Turns, then the turns between two rows, first turn first; the first pair answered
M (before -> after):
[-0.11  1.01  0.32  0.77 -1.25  0.53  0.01 -0.99  0.54  0.26  1.65  0.30
 -0.07] -> [ 1.05  1.13  0.01  0.20 -0.82  0.30  0.41 -1.01  0.59 -0.25  0.81  0.52
 -0.58]
[-1.23 -3.29  2.41 -2.27 -0.96 -0.26 -0.43 -0.09 -4.30 -0.52 -1.44 -0.27
  0.80] -> [-0.91 -3.74  2.91 -3.19 -1.57 -0.23 -0.22  0.02 -3.88 -0.76 -0.90 -0.51
 -0.14]
[ 3.41  0.23  0.79 -0.59 -0.02 -0.73  1.66 -0.63  1.77 -0.55 -1.90  2.25
 -1.73] -> [ 1.56  0.36 -0.97 -0.53  1.96 -1.24  1.12  0.12  2.64 -0.17 -3.39  0.87
 -2.72]
U (before -> after):
[-0.37  1.80 -1.33 -0.73  1.38 -0.68  0.38  0.31  1.95  0.17 -1.59 -0.22
  0.38] -> [-2.40 -0.40 -1.06 -0.54  1.00  0.18 -0.73  0.16 -0.40 -0.10 -0.14 -1.34
  0.92]
[-2.94 -0.20 -1.47  1.27 -0.04  0.24 -1.51  0.26 -0.68 -0.63  2.17 -0.94
 -0.03] -> [ 0.65  1.74 -2.30 -0.01  0.83 -1.15 -0.29  0.68  2.86 -0.58 -1.30  1.14
 -1.20]
[ 1.45  0.18  1.78  0.13 -0.31 -0.55  0.27 -2.28 -0.31 -0.81 -1.42  1.49
 -0.44] -> [-0.48 -0.88  2.42  0.12 -0.30 -0.12 -0.03 -2.27 -1.56 -0.46 -0.45  0.65
  0.47]
S (before -> after):
[-2.14 -2.74  1.51 -0.46 -0.50  1.47 -0.77 -0.32 -4.57 -1.95 -0.88 -1.28
  1.05] -> [-3.52 -1.91  0.09 -0.21  1.22  1.29 -1.24  0.07 -3.36 -1.14 -0.96 -2.15
  0.88]
[ 2.92  0.01  3.81  0.30 -2.26  1.21  1.73 -2.42 -1.90 -2.24  2.68  1.69
 -1.86] -> [-2.92  2.66 -2.97  1.94  3.98  1.10 -0.29 -0.03  2.28  0.55  2.31 -0.66
  0.39]
[ 1.16 -0.39 -2.29 -1.31 -0.55  1.05 -1.63  2.38  1.23 -0.90 -1.69 -0.67
 -2.43] -> [ 1.94 -0.49 -0.94 -0.09 -2.31  1.75 -1.26  1.14  0.18 -1.23  0.97 -0.08
 -1.66]
[ 1.22  0.61  0.91  2.52 -1.88  0.50  1.01 -0.77  0.07 -0.40  2.83  0.33
  0.84] -> [-0.09  0.72 -1.68  0.50  1.88 -1.06  0.58  0.42  2.75  1.12 -1.69 -0.63
  0.71]
Then:
(2 to 3 turns a pair)
[-2.71 -0.38 -1.21  3.17  0.05  1.39 -1.77 -0.33 -1.48 -0.88  4.64 -2.11
  1.38] -> [-1.97  0.09 -3.11 -1.02  3.62 -1.43  0.05  1.46  1.46  0.05 -3.17 -1.45
  0.15] -> M then S
[-4.00 -2.74 -1.05 -0.17  1.27  1.51 -1.88  0.23 -1.81  0.01  3.44 -2.20
  2.64] -> [ 2.11 -0.98 -0.65 -4.46  1.71 -1.10  1.17  1.42  1.46  0.88 -4.21  0.68
 -0.83] -> S then U then U
[ 6.23 -2.92  5.16 -4.75 -3.08 -1.00  0.93 -1.05 -4.53 -2.09 -2.63  0.35
 -1.53] -> [ 8.41  2.51  2.94  0.82 -4.66 -0.57  1.25 -2.21  0.78 -2.60  3.35  2.88
 -0.89] -> S then U then S
[ 3.38  1.04  0.09 -0.96 -0.89 -2.24  1.41  0.25  1.30  0.79 -2.72  1.81
 -1.61] -> [ 2.13  0.75  1.88  1.86 -3.23 -0.67  0.66 -0.96 -0.94 -0.43  2.23  1.42
 -0.49] -> M then S
[-4.96 -1.82  1.03  4.12 -2.01  3.15 -2.68 -0.53 -2.79 -1.47  7.68 -2.65
  3.02] -> [ 5.71  5.13  1.71  3.76 -3.47  0.23  1.95 -0.27  5.49 -1.84  2.95  4.70
 -1.28] -> U then S
